Small tables with named rows and columns. After each table, cells are looked up by row and column.

Table fumil
fields: sak, pege, pes, direvo, niv, fuvu
leb: [40, 79, 36, 48, 32, 72]
tuf: [34, 59, 51, 41, 50, 68]
kubo: [58, 56, 36, 42, 52, 35]
mufid: [59, 57, 38, 38, 50, 35]
buz: [81, 61, 44, 74, 41, 56]
fumef: [50, 52, 66, 67, 54, 66]
lapid: [40, 58, 38, 32, 55, 39]
gevesif: [64, 40, 68, 61, 69, 46]
pamifim: [88, 64, 53, 94, 35, 76]
golib: [41, 85, 33, 43, 29, 78]
nomov: [54, 33, 65, 48, 77, 26]
saf: [73, 13, 76, 67, 83, 25]

kubo, pege -> 56
nomov, sak -> 54
mufid, direvo -> 38
saf, direvo -> 67
saf, fuvu -> 25
buz, fuvu -> 56
buz, pege -> 61
pamifim, fuvu -> 76
fumef, niv -> 54
leb, sak -> 40
tuf, direvo -> 41
fumef, fuvu -> 66
gevesif, sak -> 64
leb, niv -> 32
Which row has the largest pege? golib

ser =
,gedof,vip,lupo
bas,146,163,53
vusuriv,137,188,84
dez,65,88,193
gego,119,173,108
tamin,93,224,140
bavoz,163,154,71
pekida,45,147,209
selo,143,80,64
bariduz,154,45,44
gonado,94,194,146
mozavon,88,234,156

What is the lupo of gonado in ser? 146
What is the lupo of bavoz in ser? 71
What is the lupo of selo in ser? 64
What is the gedof of mozavon in ser? 88
What is the lupo of bas in ser? 53
What is the vip of gego in ser? 173
What is the lupo of gego in ser? 108
What is the gedof of pekida in ser? 45

Table ger
,mekovi,gal,musidot,nos,raf,puruf,tilofa,gerasi,sifo,nika
fuzi,5.5,5.5,2.1,3.3,6.3,3.9,0.7,4.5,5.7,4.1
lozo,7.4,7.3,8.2,1.9,4.5,2.6,8.5,6.1,2.1,2.3
milivi,0.9,1.0,5.6,7.0,1.6,3.9,8.5,6.1,1.7,2.3

lozo, nika: 2.3
milivi, puruf: 3.9
milivi, nika: 2.3
fuzi, nos: 3.3
lozo, gal: 7.3
lozo, gerasi: 6.1
lozo, nos: 1.9
lozo, raf: 4.5
fuzi, gal: 5.5
lozo, tilofa: 8.5
milivi, tilofa: 8.5
milivi, nos: 7.0
milivi, gerasi: 6.1
lozo, mekovi: 7.4

zov =
,boliku,lig,ver,tud,fote,gabi
fasuv,4854,2693,2727,3649,6058,3737
losuzas,5560,5262,5298,3726,4043,5796
raf,4663,5723,5741,6706,3707,4646
tatelin,5145,7845,7824,4013,2024,7327
kis,5206,1388,1437,1813,7066,3649
pef,6015,1384,1489,2660,7070,3665
lod,6613,943,1081,2068,7408,3821
dimoget,3407,6159,6083,5423,3365,4910
sipinas,7149,3506,3625,1177,5391,6166
duf,4355,7863,7812,5162,2022,6589
dopanu,1987,6192,6065,7689,3363,3509
molas,5118,3971,3989,2705,5049,5090

What is the fote of sipinas in zov? 5391
What is the ver of pef in zov? 1489
What is the ver of sipinas in zov? 3625
What is the ver of tatelin in zov? 7824
What is the fote of kis in zov? 7066
What is the gabi of raf in zov? 4646
What is the lig of molas in zov? 3971
What is the fote of fasuv in zov? 6058
What is the tud of fasuv in zov? 3649
What is the ver of molas in zov? 3989
What is the gabi of losuzas in zov? 5796
What is the tud of losuzas in zov? 3726
What is the ver of kis in zov? 1437
What is the lig of tatelin in zov? 7845
What is the lig of raf in zov? 5723
What is the tud of dopanu in zov? 7689
What is the fote of duf in zov? 2022
What is the fote of lod in zov? 7408
What is the ver of losuzas in zov? 5298
What is the boliku of losuzas in zov? 5560
Row with the largest boliku: sipinas

nipu
fields: lan, dito, feg, niki, fevapuz, les, vup, nozis
guk: [117, 68, 118, 155, 63, 202, 93, 135]
zad: [188, 193, 57, 208, 176, 232, 75, 130]
perevit: [185, 167, 156, 102, 120, 137, 100, 213]

What is the nozis of zad in nipu? 130
What is the lan of guk in nipu? 117
What is the lan of perevit in nipu? 185
What is the les of guk in nipu? 202
What is the les of perevit in nipu? 137
What is the niki of zad in nipu? 208
What is the feg of perevit in nipu? 156
What is the dito of perevit in nipu? 167
What is the vup of guk in nipu? 93
What is the niki of perevit in nipu? 102
What is the les of zad in nipu? 232
What is the fevapuz of zad in nipu? 176
What is the dito of zad in nipu? 193
What is the niki of guk in nipu? 155
What is the feg of guk in nipu? 118
What is the vup of zad in nipu? 75
What is the vup of perevit in nipu? 100
What is the fevapuz of perevit in nipu? 120
What is the fevapuz of guk in nipu? 63
What is the lan of zad in nipu? 188
Row with the largest les: zad

rop =
cols = fas, vad
gov: [183, 138]
sar: [224, 143]
nevi: [40, 89]
fezedus: [39, 82]

vad of gov: 138
fas of gov: 183
vad of sar: 143
vad of fezedus: 82
fas of nevi: 40
fas of fezedus: 39
vad of nevi: 89
fas of sar: 224
Row with the largest fas: sar

Table tudenen
         tak  bapi  gapa  keb  virim  kogepu  fakade  gifir  nom
turi     728   382   622  380    705     150     188    552  560
dos      903   571   463  790    569     440     685    358  564
kevulim  829   415   648  535    748     213     234    409  602
mek      698   432   365  384    463     213     492    744  449
delugas  738   591   290  576    371     389     858    648  441
turivit  616   474   316  484    382     432     612    758  444
rabu     570   422   420  163    480      87     416    857  425
tal      626   611   790  392    775     221     452    374  610

What is the tak of dos in tudenen? 903
What is the nom of kevulim in tudenen? 602
What is the nom of dos in tudenen? 564
What is the bapi of rabu in tudenen? 422
What is the keb of turivit in tudenen? 484
What is the keb of tal in tudenen? 392
What is the kogepu of turivit in tudenen? 432
What is the gifir of turivit in tudenen? 758
What is the tak of mek in tudenen? 698
What is the fakade of kevulim in tudenen? 234
What is the kogepu of rabu in tudenen? 87
What is the virim of turi in tudenen? 705
What is the kogepu of dos in tudenen? 440
What is the gifir of kevulim in tudenen? 409
What is the gapa of turi in tudenen? 622
What is the gapa of dos in tudenen? 463
What is the virim of rabu in tudenen? 480
What is the virim of dos in tudenen? 569
What is the nom of delugas in tudenen? 441
Which row has the largest nom? tal

zubi =
,fanikel,mese,pipa,talusem,kalarok,tele
mapi,184,119,92,84,194,144
tig,141,163,115,93,179,212
fatil,196,75,120,125,163,106
novaged,77,216,96,82,147,170
gan,95,111,200,212,54,122
pazi,110,83,223,239,39,115
daka,148,187,37,20,223,151

What is the tele of daka in zubi?
151
What is the pipa of tig in zubi?
115
What is the fanikel of gan in zubi?
95
What is the mese of mapi in zubi?
119
What is the pipa of fatil in zubi?
120
What is the mese of fatil in zubi?
75
What is the talusem of daka in zubi?
20
What is the kalarok of fatil in zubi?
163
What is the fanikel of pazi in zubi?
110
What is the tele of mapi in zubi?
144
What is the mese of gan in zubi?
111
What is the tele of fatil in zubi?
106
What is the talusem of novaged in zubi?
82
What is the talusem of pazi in zubi?
239
What is the pipa of pazi in zubi?
223
What is the mese of tig in zubi?
163
What is the mese of daka in zubi?
187
What is the fanikel of mapi in zubi?
184
What is the pipa of mapi in zubi?
92
What is the tele of tig in zubi?
212

repunub.tsv
	rapoza	kovabi	zosi	pupodid	sef	lugefo	kud	netizez
rogus	83	143	63	84	195	192	121	165
zilu	119	158	39	39	186	196	83	152
kib	184	197	158	146	89	81	41	27
mivivu	118	71	138	84	175	114	182	136
lobi	203	136	30	49	196	199	97	44
tuz	59	41	134	93	146	148	186	194
zubuk	198	170	162	76	157	71	50	50
duzu	98	175	78	168	101	189	77	153
mip	75	181	76	165	72	176	76	173
ket	155	72	148	70	179	98	178	103
rez	205	173	32	36	198	180	60	36

What is the pupodid of zubuk in repunub?
76
What is the pupodid of duzu in repunub?
168
What is the zosi of rogus in repunub?
63
What is the zosi of zilu in repunub?
39
What is the pupodid of kib in repunub?
146
What is the netizez of duzu in repunub?
153
What is the kovabi of zubuk in repunub?
170

lepumeb.tsv
	zul	koz	vegagiz	kodo	kanabaf
pegu	520	182	-279	-250	-245
gisid	-551	-472	496	519	-148
siv	685	5	-224	-32	-251

What is the kodo of siv in lepumeb? -32
What is the kodo of pegu in lepumeb? -250
What is the kanabaf of siv in lepumeb? -251
What is the vegagiz of siv in lepumeb? -224
What is the koz of gisid in lepumeb? -472
What is the kanabaf of gisid in lepumeb? -148
What is the vegagiz of pegu in lepumeb? -279
What is the zul of pegu in lepumeb? 520
What is the kanabaf of pegu in lepumeb? -245
What is the zul of gisid in lepumeb? -551

kog:
         kubesin  darok  letiniv  fur  ral  zud  pidu  zosi  gerezu  ded
liv          135    136      102  123  155  104    97   171     119   78
fud          137    134      213  123   78  154   242    66     134  207
vul          101    103       44  149  161  122    31   152     151  100
fera         169    167      179   97  120  144   176    76     154  195
dedidov      135    136       93  123  160  105    83   171     123   78
fotut         36     39      126  201   81  109   189   200      61   46
zere         113    113       91  140  132  152    83    85     176  182
zotilik      147    146      156  114  127  120   163   133     121  125
lorogut       90     93       65  158  147  109    70   180     119   66
sur          169    167      157   97  137  125   149   114     139  148

What is the pidu of sur in kog?
149
What is the zosi of sur in kog?
114
What is the ded of liv in kog?
78
What is the zud of dedidov in kog?
105
What is the zosi of dedidov in kog?
171
What is the fur of vul in kog?
149
What is the zosi of fotut in kog?
200
What is the zosi of fera in kog?
76
What is the pidu of fotut in kog?
189
What is the gerezu of liv in kog?
119
Which row has the largest letiniv? fud

